Where one turn sends some rows of the set: a few examples, then the rows asked:
sivu: [ -6 -19  45  17  16 -27  13  27   6 -20 -15 -35  -9 -39  20  26  -8   5
  -8  26  10 -26   8  15   1  12  18   2 -11 -26 -24  10   4 -33   3   3
  -9  22 -14   6 -27 -13   6   8]
nupek: [ 17  14 -20 -23   8  -3 -24  16 -34   7   5  13   2  -7 -17  -1 -10 -26
  16 -39 -10   1  13 -48  -4  10  -5 -19   3  17  15  19  -4   4   7  -3
  34 -29  12  10  30 -11  43  12]
tiziz: [ -7  15   6   9  28 -18 -32  20 -38  -3 -16   8  24  13 -11   5  -4 -20
   5 -25  -6   6  22 -26  13   1  22  -5  20   9  -1  -2 -10   7  17 -18
  14 -42  29  -8  16 -33  21  10]
Kidef: [  7 -26  47  10 -14  16  -7  17  17 -16  12 -63  -4   2  23   6  -1   4
  -2  25  -9   7   0  17 -12 -26  -7  16  -3 -28 -30  14 -36 -20  -7  12
 -15  -3   2  -7 -11   6  -4  -5]
Pulov: [ 25 -27 -13  17  -9 -17  32   3   7  14  29  17 -34  -7   6  -9  15  -2
   9 -30 -13 -12 -15 -17  18  12 -24  -4 -11  15   3  18   9  21   7  13
  26  10 -17  35  30   8   7 -12]
fese: [ 17   1   0 -23  17 -10 -10  17 -35   8  -4  15  -3  -7 -12   3 -14 -22
   6 -43  -3  -6  18 -53  -6  14   5 -23   3  23   9  32  12  18   8   1
  29 -22  12  13  29 -14  45  13]
buto: [ -2  -6  24 -27  -8  18 -11   4   9   1  31 -34   6  -5  19  -6   2  -2
  14  23 -11   1 -15  11 -10   6 -29   5 -18 -27  -8 -17 -25 -36  19  37
  -1  15  -9 -41 -12  25 -16   3]
kuro: [-13 -19  50   8  30 -11  11  23 -27  -3  11 -33  16 -39   7 -12  -2  -3
  10  21   8 -12   5  29   1   8  18  13  -2 -47 -20 -10  -3 -28  11  -7
   3   2 -14  10 -28 -38  -5  -1]
fatep: [ 21 -43  -9  14 -15  21  10 -15  10  -6  25  -1 -42  -3   2 -10  22   1
  15 -10 -11   0  -1 -16  13  30 -26  -9  -8  19   0  12  -6   9   6 -14
  18  16  -3  30  27 -12  -1 -12]
bokil: [-13   0  25 -20  40  -9 -19  11 -38   4 -14  18  21  22   0   1   4 -20
   2 -33  -8  -5  11 -44  15  17  19 -15  12  22  -1   5  -2  17  25   7
  11 -24  28 -32  17 -19  21  13]
Tesig: [ 22 -38  -7  38 -11  -6  25   6   2  -6  21   2 -41 -16   5 -10  21  -5
  10  -8 -14  -2   2 -22  25  17 -10  -2  -7  11  -7  12  -9   4  -2 -23
  19   9  -4  43  23 -30   9 -11]
rika: [-15  14  14 -10  36  -2 -48  12 -39   5   2   7  30  16 -15   4  -3 -24
  11 -32 -10  -2  15 -19  12  16   9 -11  11  12  11 -10  -8  11  34  -4
  23 -35  18 -17  19 -12  13   9]
suset: [ 19 -20 -25  16 -15   4   6  -7   7   8  38   9 -30 -11  -7 -11  14  -6
  20 -18 -12  -6  -7  -5  17  24 -32  -4 -14  10  11  -1   1   7  17  -6
  30   9 -18  37  26   1  -3 -14]
Leb: [  3 -14  46 -13   3 -39  46  19   8   9  -7 -13  -7 -17  29   3 -12  14
 -17  15   7 -14  -4  -5 -11  -5   7   4 -14 -22 -31  19  23  -8   8  41
 -16  19 -10 -33 -17   4  -4  16]
sed: [ -1  -9  13 -19   1  18 -18   8  16 -15  16 -42   2  -8  26  14   8  -3
  16  13 -11 -16 -21  16  -3   7 -30   2 -13 -20  -4  -7 -38 -48   5  33
  -1  18 -14 -22 -13  35  -2  -3]
Raru: [  1 -29  45 -31  23 -21  52   1 -13  10 -15 -11   7  -8  24  -9  -6  20
  -5  -2  14 -14 -11   7 -20  -3  11   8   2 -24 -29  27  23   5  -3  36
 -13  14  -8 -20 -17  -7  -1   6]
dunaz: [ 13  -3  -2 -28  13  19 -32  12 -35  -1  10   2  -1  -2 -12  -3  -1 -28
  19 -34 -13   2  14 -52  -4  20  -7 -23   3  24  14  19 -16   2   9  -6
  31 -23  18  10  30 -13  42   8]
nelak: [ -8 -17  58  21   7 -22  11  32  -2  -7  10 -38  -4 -35  16   4  -9  -1
  -8  36   2  -9  15  14   1   2  19  10 -15 -39 -28  -3  -1 -29  15   0
  -8  11  -8  -5 -25 -25  -7   9]
pur: [ -9 -16  20 -47  17  26   3 -11 -14   4  24 -23  19  -7  17 -23  11   1
  29   9  -3  -3 -24  16 -11  15 -25   3  -6 -31  -5 -16 -21 -32  14  33
   4  14  -8 -37 -15   8 -13  -2]
vomip: [ 13 -36   6  23   4 -18  38  10  -5   9  29  18 -39 -23   8 -14  22  -8
  12 -18 -12 -17  -5 -28  30  31 -10 -10 -16  15  -1   8   9   8  14  -2
  24  20 -13  33  22 -18   7  -7]
Vodad: [  1  15   6  -2  26 -20 -27  19 -32   7 -11   9  27  29  -4   7  -4 -21
   3 -46 -13   3   5 -29  10 -16  11  -1  21  14  -1  11 -13  20  11  10
  15 -49  22 -12  24  -4  25   3]
Fav: [ -3  -3  24 -13  25   8 -35   1 -27  -5 -20  -1  20  34  -4   9  -3 -11
   0 -33  -5   4  17 -29   1   1  12  -9  20  24  -5  19  -9  28  15  -3
   6 -35  31 -17  23 -11  19   8]
govu: [  9  24 -10  -4 -17 -39  23  23  10  16  13 -12   9 -16  18  -1 -15   4
   3  10  -5   0 -18  13  -8 -26 -18  17 -13 -38 -14  -9  -1 -32   7  44
   0  -4 -13 -30 -11  21  -6   7]
penok: [  3 -27  42  13   2  13 -15  19  19 -31  -1 -63  -7 -12  25  26   4   2
  -1  21  -3 -14   1  22  -4  -6  -6   7  -4 -21 -22  16 -36 -33  -8   8
 -11  11 -11   9 -15  10   5  -6]
Gonid: [  7  20 -20 -12  -5 -32  15  18  15   0  -1 -13   2 -20  26  15  -5   2
   9   2  -3 -18 -27  10  -1 -10 -25  10 -10 -27  -6  -6 -13 -48  -1  45
   0  12 -20 -25 -14  32   2   6]
Ran: [ 10  22 -21  -8  -1 -38  30  13 -14  17   3  -7  23 -20   9 -14 -12   4
  17  -4   4   0 -23  26 -10 -30 -10  25   7 -49 -12  -8  -2 -28  -6  27
   4 -15 -15 -12 -15  -3   0  -4]
Lodu: [  2  -3  17 -11   9 -46  42  18  12  -2 -24  -9  -8 -26  29  21 -10  13
  -8   8  11 -28 -10  -1  -6   3   2   2 -11 -18 -21  17  16 -28   0  39
 -10  27 -16 -22 -21  11   7  16]
Durop: [ 10  -6  14 -11  24  -5 -21  25 -41   1   6   6  -2 -17 -16   4  -8 -27
  10 -34  -7  -7  26 -49   1  19  13 -22   1  17   9  24   5  10  13 -13
  32 -23  11  23  26 -26  46  11]
bipor: [ 13 -31  36  -3   2  20   5   6  -4 -12   2 -55  12   7  21  -8   6   5
  10   5  -6   8 -14  24 -15 -35  -7  22  15 -31 -27  22 -40 -11 -22  13
 -11 -16   1   5  -9  -3   2 -16]
vud: [ 17  -9  11 -10  14  10 -29  24 -36  -6   5  -6  -4  -4 -11   2  -4 -29
  13 -36 -14   1  20 -50   0   7   5 -18   8  21   6  30 -16  11   2 -14
  28 -31  17  25  31 -20  48   4]

Vodad goes to bokil
govu goes to Leb
sed goes to Gonid
And these:
suset goes to Pulov
Raru goes to kuro
dunaz goes to nupek

Where one turn sends some rows of the set: a few examples, then the rows asked:
firiz: [  5   3 -16 -36  17 -10 -20  -9  10  18   6 -33   1  17  20   5 -11 -24
 -19  33 -15  16   5 -14 -25  13]
nido: [ 14 -18  16   5 -18  21   2  18   5   5  -2   9  -7 -21 -12 -13 -16 -40
  14  -2  33 -25  -9 -14  34   7]
Tid: [ 24   8  28   6 -25  12   5  12  -1  30  -3  -2 -27 -13 -24  -8 -15 -40
  -2  13  12 -22 -17 -15  25  -7]
Momov: [ -8 -33 -32  -1   0  -5  14   0 -10 -29  -2  -8  16  -4  -8   1  26  18
 -28 -14  -5 -17   5  18 -29 -17]
pulot: [  4 -23   4 -26  -1  -2  22  21   9 -45  -1  10   6 -15 -16  -5  12  20
 -23  -6   2 -16  11  13 -24 -15]
fus: [-29 -24 -26 -23  18   2  16  12  -1 -34 -12   9  17  -5 -25   7  10   5
 -33  -4   5 -22   1  13  -6  14]
pigep: [ 13 -25 -10 -12  -1  -7 -56 -10 -12  19   3 -12 -17  -9  23 -11   9  -8
 -20  15  22 -21 -13 -24 -39   3]
von: [ -1   0  25  22 -18   8  11   2  -1   3  23  11 -24 -30 -18  -8 -21  -6
   5   3  24 -25 -20 -28  32 -13]
mab: [  2  14 -24  13  10 -42 -25 -17 -20  14  -3  14  17 -23   0  16  -3   1
  17  12 -42  23   1  -2 -16  24]
turam: [ -9   2   0  36  31 -27   1  10 -21  13  -9  34  19 -12   3  14  -4 -15
  26  11 -26   8  -7  20 -13  -4]
zurez: [-28 -12  -7 -17   8  -9  19   5  -3 -43  18   4   8 -30 -22  -5 -10  31
 -27   4   3  -6  -7  10 -16 -10]
Vubed: [-17 -25 -15 -26   0   3  19  15  -3 -21  -5  -4  -5 -12 -17  11  13  11
 -49  -2  15 -21 -26  17 -29  -3]
vop: [ 35  -2 -20   7  11  -5 -14   1  14  28  -3 -14 -23  -1  21  15  17 -25
 -24   3 -34 -23  -9 -50 -19  -5]
Muzok: [ -8   7 -10  11  -5 -30 -21   9 -33  32   1  25  13  -5   8  18  -5 -10
  40   7 -31  15  11   2  -7   3]
tefo: [ 11   2  -4   9   6 -26  -4  12 -21   6 -10  52  24  -9 -12  11   2 -19
  28   2 -42   8  -7 -14  -4  25]
nesuk: [  8  15   5  -5  -7  10  11   2  19  20  20 -21 -26 -15 -10  -5 -20 -12
  20 -21  19 -21 -32  -8  36   8]
safa: [ -9  16  26  11 -30  20   1  11   0   9  14  20 -25   6 -12   2  -4 -17
   6   0  20 -15  -5 -23  38   4]
Kiv: [ 17 -11  14  -2 -31  22  20   2  13  17  -2 -15 -28   1  -9  -4   0 -12
  15   6  22 -15  10 -25  36  -8]
rogel: [ 10 -24  -9 -10  -2 -18 -56  -7  -3  19  -5 -18 -15 -13  18 -16  19  -6
  -5   8  10 -22  -8 -29 -45   4]
zaf: [ 25   0 -27   7   4   1 -16   7  22  28   0 -23 -15   0  24  12  18 -10
 -31   2 -37 -22  -5 -46 -13   6]
fazel: [ 23   4  13   5 -33  -3  -2 -10  17  19  11 -19 -26 -23  -3   6 -15 -36
  19  -3  14 -15  -7 -35  30   6]
nez: [  0  -8 -21 -27  21 -16   3  -8   7 -20  11  -5   1 -17 -29  -6  14  40
 -24 -28  -7 -34 -16  11  -7  -2]
ror: [ -4 -36 -27 -19   6 -11   4 -13  12 -25   4 -21   5 -26  -6  12  11  24
 -43  -8  16 -28   0   7 -11  -3]
Zuz: [  5  -8  -7 -26  13 -15 -19 -13  14  28   8 -40  11  21  25   3 -11 -23
 -12  32  -8   5   2 -14 -20  15]
pup: [ -7  15   5  22  21 -36  14   4 -13   6  12  32  10 -31 -12  11 -18  -3
  28  11 -43  14 -11 -11  -4  -7]
fala: [ 19  20  -5   9  15 -41 -13  -8 -25  17   4  13  12 -17 -10  -5 -23   8
  38  -5 -32  -1 -23  13 -15  22]
tulir: [  3  10  -3  -6  17 -32 -15   8 -19  28  -3  42  18 -15 -12  12   9  -9
   9  15 -43  28 -18   6 -19   4]

zaf goes to rogel
fala goes to nesuk
And these:
nido goes to fus
vop goes to pigep
ror goes to mab
Momov goes to Muzok
Vubed goes to tulir
safa goes to pulot
von goes to zurez

